In the rows, zero is written as 128.
Each path below is one point turned by a fixed rotation once a step. After each direction that follows a path, write how fast that rotation turns it, in degrees per step (0 if it stays still).
Each turn is a multiple of 5 degrees from 10 to 175, or 0.
Each row of a path follows its step; steps can be skipped.
path 1
step 4: [132, 125, 139, 122, 119, 149, 128, 122,  96, 150, 128,  96, 124, 140, 131,
 137, 143, 104, 155, 162, 136, 135, 133, 102, 157, 134, 108, 126, 152, 127,
 107,  91, 117, 162, 149,  97, 140, 128, 116, 107, 125, 132, 103]
step 6: [111,  96, 114, 136,  79,  93, 124, 114, 153, 122, 102, 130, 118, 112, 126,
 140, 117, 119, 101, 155, 137, 123, 148, 156, 166, 114, 117, 110, 124, 148,
 131, 148, 140, 130, 123, 131, 130, 117, 102, 116, 117, 114, 107]
step 16: [166, 124, 134, 124, 102, 140, 130, 143, 142, 148, 112, 108, 144, 140, 125,
 140, 137, 117, 119, 105, 138, 106, 144, 162, 145, 132, 122, 158, 131, 107,
 162, 148, 119, 126, 118, 128, 151, 114, 132,  88,  87, 144, 125]
step 21: [120, 140, 152, 155,  93, 135, 146, 122, 140, 125, 158, 112, 127, 138, 138,
 109, 130, 110, 129, 184, 130, 123, 131, 156, 149,  85, 157, 128, 140, 128,
 139, 115, 121, 131, 118, 146, 147, 131, 134, 111, 115, 105, 141]
step 26: [135, 105, 139, 121, 160, 164, 153, 119, 129, 153, 124, 107, 142, 130, 109,
 129, 124, 101, 114, 165, 112,  76, 115, 110, 124, 130, 136, 154, 134, 119,
 136, 115, 124, 155, 122, 137, 104, 139, 110, 119, 111, 138, 148]
step 27: [146, 131, 102, 162, 122, 119, 132, 132, 168, 121, 142, 145, 121, 140, 140,
 142, 147, 139, 141, 110, 101, 136, 115, 118, 154, 162, 138, 139, 122, 118,
 127, 103, 118, 153,  79, 100, 117, 128, 141, 112, 133, 112, 110]
step 32: [139, 124, 118, 124, 106, 100, 141, 161, 129, 118, 147, 109, 114, 128, 131,
 134, 167,  98, 138, 115, 134, 120, 107, 133, 143, 128, 154, 141, 131, 126,
 125,  93, 170, 133, 151, 112, 140, 114, 116, 111, 135, 174, 118]
step 35: [115, 115, 144, 107, 127, 144, 144, 123, 124, 132, 144, 124, 102, 118, 149,
 135, 146, 122, 134, 145, 139, 131, 153, 124, 159, 164, 131, 154, 120, 156,
 106, 127, 165, 112, 123, 124, 133,  98, 142, 158, 143,  91, 103]
step 37: [125, 105,  95, 124, 141,  93, 158, 123, 140, 128, 137,  78, 135, 108, 144,
 112, 166, 129, 137, 145, 106, 148, 155, 135, 131, 107, 134, 109, 126, 116,
 128, 117, 104, 138, 132, 122,  96, 127, 125, 112, 112, 121, 106]
step 39: [142, 132, 160, 124, 129, 128, 140, 141, 158,  95, 148, 126, 129, 133, 118,
 123, 105, 123, 109, 142, 110, 132,  95, 115, 163, 105, 141, 135,  88, 147,
 131, 148, 132, 142, 131, 132, 112, 108,  92, 125,  95, 112, 148]
[113, 133, 136, 133, 120, 118, 132, 136, 129, 131, 135, 137, 126, 126, 124,
 136, 121, 122, 132, 125, 124, 131, 128, 131, 132, 126, 126, 136, 123, 130,
 125, 128, 134, 129, 129, 139, 129, 130, 133, 133, 120, 127, 120] => 100
[126, 130, 126, 135, 126, 133, 127, 123, 139, 125, 140, 122, 128, 128, 132,
 135, 132, 131, 116, 130, 129, 125, 122, 122, 131, 132, 124, 133, 133, 119,
 117, 136, 127, 123, 128, 139, 136, 131, 132, 126, 135, 127, 131] => 55
[131, 126, 122, 134, 130, 125, 119, 130, 131, 137, 138, 130, 122, 132, 122,
 120, 138, 122, 135, 132, 129, 128, 131, 124, 131, 118, 131, 138, 127, 120,
 131, 126, 126, 137, 125, 127, 130, 134, 123, 115, 124, 133, 128] => 65
[130, 135, 129, 132, 139, 130, 136, 114, 130, 133, 123, 131, 127, 130, 125,
 132, 129, 130, 131, 120, 127, 132, 121, 138, 132, 129, 140, 132, 126, 129,
 126, 134, 124, 137, 131, 136, 118, 130, 121, 126, 134, 127, 125] => 25
[125, 136, 129, 140, 122, 121, 119, 123, 120, 120, 124, 124, 131, 135, 125,
 133, 128, 133, 124, 134, 127, 122, 129, 133, 121, 128, 134, 133, 135, 126,
 124, 117, 135, 132, 131, 123, 130, 134, 117, 135, 130, 128, 130] => 170
[135, 127, 119, 123, 125, 132, 125, 134, 130, 132, 131, 132, 134, 132, 126,
 130, 125, 129, 127, 121, 124, 129, 119, 131, 122, 138, 128, 130, 137, 134,
 122, 132, 125, 141, 122, 126, 129, 132, 132, 135, 115, 137, 136] => 25
[126, 127, 127, 133, 121, 134, 137, 118, 130, 126, 134, 133, 119, 133, 122,
 123, 123, 128, 135, 133, 128, 133, 123, 134, 116, 132, 131, 121, 123, 120,
 128, 125, 135, 120, 127, 122, 125, 130, 136, 126, 129, 136, 134] => 175
